[[-86   2  47]
 [ 17 -13 -27]]
->
[[ 17 -13 -27]]

[[ 18  22  14  17  27  -7  24  30  25  25   4  17]
 [  2  17  -6  11 -13 -38  10   9  -1  20 -11   8]
 [-41 -77   0 -50  -6  90 -66 -70 -44 -76  20 -50]
 [  4  -8  15  -3  26  31   0   5  11  -6  12  -1]
 [  9   3  14   4  25  16   9  14  16   6   8   5]
 [ 31  50  25  39  40 -44  49  60  43  62  -2  35]]
->
[[  2  17  -6  11 -13 -38  10   9  -1  20 -11   8]
 [  4  -8  15  -3  26  31   0   5  11  -6  12  -1]
 [ 31  50  25  39  40 -44  49  60  43  62  -2  35]]

[[ 94 -23]
 [  5 108]
 [ 13  95]
 [ 89 -49]]
->
[[  5 108]
 [ 89 -49]]

[[-98 -73 -67 -21 -16 -29 -24  -6 -48]
 [ 63  73  72  54  49  68  63  63  51]]
->
[[63 73 72 54 49 68 63 63 51]]

[[-59 -23  45  -8]
 [ 76  12  45  -7]
 [ 59  24  69  -7]
 [ 85  12  45  -7]]
->
[[76 12 45 -7]
 [85 12 45 -7]]

[[  57  -14   24   -4  -14  -44    2   61]
 [ -65   -4   14  -44   20    2  -72   73]
 [ -58  -19 -102   81  -95  -10  -95   12]
 [  95   18  -72   31  -36   13 -104 -104]
 [ -62  -83  -92   39  -98   27   35  -62]
 [  92   20  -99  -34   29   21  -19   46]
 [  96  -24 -101   -7   28  -60  -26  -10]
 [ -79   20   44  -14   21  -33 -104   70]
 [   0  -39 -103   -5  -53  -11   82  -23]]
->
[[ -65   -4   14  -44   20    2  -72   73]
 [  95   18  -72   31  -36   13 -104 -104]
 [  92   20  -99  -34   29   21  -19   46]
 [ -79   20   44  -14   21  -33 -104   70]]

[[ 23   1 -12   0 -64 -42  -1]
 [ 82  10  40   1 -27  11   1]
 [ 46  22  -2  15  39 -31 -14]
 [-41  -6   8  -5 -57 -48   8]
 [ 22 -33   1 -29  29  -6   1]
 [ 58 -39 -13 -19   4   9  -1]
 [ -4  21   1 -19 -36 -41 -13]
 [-62  18  15   7   1 -17   0]]
->
[[ 82  10  40   1 -27  11   1]
 [-41  -6   8  -5 -57 -48   8]
 [ 58 -39 -13 -19   4   9  -1]
 [-62  18  15   7   1 -17   0]]
---
[[ 61 -53  64]
 [ 87  58 -80]
 [-56 -45  12]
 [ 60 -67  18]
 [ 28  63 -69]
 [ 33  23 -52]
 [ 35 -85  76]
 [-39 -28 -59]]
->
[[ 35 -85  76]
 [ 60 -67  18]
 [ 61 -53  64]
 [-56 -45  12]
 [-39 -28 -59]
 [ 33  23 -52]
 [ 87  58 -80]
 [ 28  63 -69]]

[[ -49   41  -37   17]
 [  93  -77   71  -33]
 [-110   91  -84   39]]
->
[[  93  -77   71  -33]
 [ -49   41  -37   17]
 [-110   91  -84   39]]

[[-88  -4]
 [-50  30]
 [-17 -43]
 [ 71 -15]
 [ 90  19]]
->
[[-17 -43]
 [ 71 -15]
 [-88  -4]
 [ 90  19]
 [-50  30]]

[[-57  12]
 [ 41 -36]
 [ 80  34]
 [ 18  50]]
->
[[ 41 -36]
 [-57  12]
 [ 80  34]
 [ 18  50]]

[[  11   51    7   55   22  -30  -61   48  -10   -9   58  -56   61]
 [ -11    6   -5   10  -25  -11   22  -99  -32  -66  -16  -15  -51]
 [ -86   31    5   31   28   33   27   33  -83  -47    7   62    4]
 [  54   16  -10  -16  -32    0  -10    0   -2  -35   -1  -18   51]
 [  -3   26   63   21    0   47   13   25 -103   20   47   12   65]
 [  39  -22  -35  -29  111   -7    4    6  -46  -51  -33  -54  -12]]
->
[[  39  -22  -35  -29  111   -7    4    6  -46  -51  -33  -54  -12]
 [ -11    6   -5   10  -25  -11   22  -99  -32  -66  -16  -15  -51]
 [  54   16  -10  -16  -32    0  -10    0   -2  -35   -1  -18   51]
 [  -3   26   63   21    0   47   13   25 -103   20   47   12   65]
 [ -86   31    5   31   28   33   27   33  -83  -47    7   62    4]
 [  11   51    7   55   22  -30  -61   48  -10   -9   58  -56   61]]

[[  73   62]
 [ -75  -62]
 [ -76  -53]
 [ -71  -74]
 [  97   49]
 [ -85  -38]
 [ -26   36]
 [-101  -56]
 [ -36    7]
 [   2   -4]]
->
[[ -71  -74]
 [ -75  -62]
 [-101  -56]
 [ -76  -53]
 [ -85  -38]
 [   2   -4]
 [ -36    7]
 [ -26   36]
 [  97   49]
 [  73   62]]
---
[[ 71  16   1]
 [ 17  83 -40]
 [-86  15  60]]
->
[[  1  16  71]
 [-40  83  17]
 [ 60  15 -86]]

[[-21 -29]
 [ 92 -39]
 [  2  27]]
->
[[-29 -21]
 [-39  92]
 [ 27   2]]

[[-30 -24   4  -2 -15  16 -20  13  16   0]
 [ 34 -41  -5  -8 -22  22 -16  33   4   6]
 [ -1 -28 -12   3 -27 -70  36   8 -11  20]
 [-11  16  15   9   6 103  -3 -21  16 -15]
 [-14  -6  12   1  -4 -70  -2  65  -8 -13]
 [ -4  -4  20  23 -29 -24   2  26  18  -5]
 [ 32   9   1  24  23  -1  -9 -61   1   4]]
->
[[  0  16  13 -20  16 -15  -2   4 -24 -30]
 [  6   4  33 -16  22 -22  -8  -5 -41  34]
 [ 20 -11   8  36 -70 -27   3 -12 -28  -1]
 [-15  16 -21  -3 103   6   9  15  16 -11]
 [-13  -8  65  -2 -70  -4   1  12  -6 -14]
 [ -5  18  26   2 -24 -29  23  20  -4  -4]
 [  4   1 -61  -9  -1  23  24   1   9  32]]

[[ -21   14  -27   31    3  -51  -36   14 -104   -4   -7   20]
 [ -35  -23   44    2  -22   31   85   11   34  -20   39  -47]
 [ -66   -1  -43  -55   42  -25    0  -23   24   50  -43  -25]
 [   1  -18  -34   38   26  -31  -30  -32 -105   -1  -15   -9]
 [ -20  -12   38  -26  -16   39   66    8   85   -4   23  -32]
 [  33  -31  -29   41   33  -10  -31  -55  -86   -3  -16  -16]
 [ -35   14   40  -29  -34   21   56   45   79   -6   28   -5]
 [-100   27  -23  -36    2  -49   12   39  -13   26  -14    0]]
->
[[  20   -7   -4 -104   14  -36  -51    3   31  -27   14  -21]
 [ -47   39  -20   34   11   85   31  -22    2   44  -23  -35]
 [ -25  -43   50   24  -23    0  -25   42  -55  -43   -1  -66]
 [  -9  -15   -1 -105  -32  -30  -31   26   38  -34  -18    1]
 [ -32   23   -4   85    8   66   39  -16  -26   38  -12  -20]
 [ -16  -16   -3  -86  -55  -31  -10   33   41  -29  -31   33]
 [  -5   28   -6   79   45   56   21  -34  -29   40   14  -35]
 [   0  -14   26  -13   39   12  -49    2  -36  -23   27 -100]]

[[  17   10  -83   45   72 -110   49  -25   -9    6   30  -30 -106  -19
    55]
 [  28  -54   -6    8   68   62  -53  -49  -65  -50  -10   -9  -66  -32
     0]
 [  -3  -36  -62  -15    0   25   -7  -18   25  -54  -35  -32   -5   55
    30]
 [  52  -15  -48  -63    7   -2  -29   60  -39   18    8    9   43   11
   -90]]
->
[[  55  -19 -106  -30   30    6   -9  -25   49 -110   72   45  -83   10
    17]
 [   0  -32  -66   -9  -10  -50  -65  -49  -53   62   68    8   -6  -54
    28]
 [  30   55   -5  -32  -35  -54   25  -18   -7   25    0  -15  -62  -36
    -3]
 [ -90   11   43    9    8   18  -39   60  -29   -2    7  -63  -48  -15
    52]]

[[ 29  39   0  41]
 [-51   4   3   1]
 [  0 -24 -51  33]
 [ 31 -15   3  32]
 [-65 -43 -15 -52]
 [-16  93  74  -1]]
->
[[ 41   0  39  29]
 [  1   3   4 -51]
 [ 33 -51 -24   0]
 [ 32   3 -15  31]
 [-52 -15 -43 -65]
 [ -1  74  93 -16]]

[[  63  -26    2   29 -108   16]
 [  20   40  -64  -23   28   79]
 [  67   40   66   24    8    2]
 [ -42  -53    9   60   36  -67]
 [  55   11  -34  -46   14   26]
 [  43   -1   52  -54  -37  -28]
 [  91    9  -64  -68    8   44]
 [ -25   42  -43   42   -6  -83]]
->
[[  16 -108   29    2  -26   63]
 [  79   28  -23  -64   40   20]
 [   2    8   24   66   40   67]
 [ -67   36   60    9  -53  -42]
 [  26   14  -46  -34   11   55]
 [ -28  -37  -54   52   -1   43]
 [  44    8  -68  -64    9   91]
 [ -83   -6   42  -43   42  -25]]
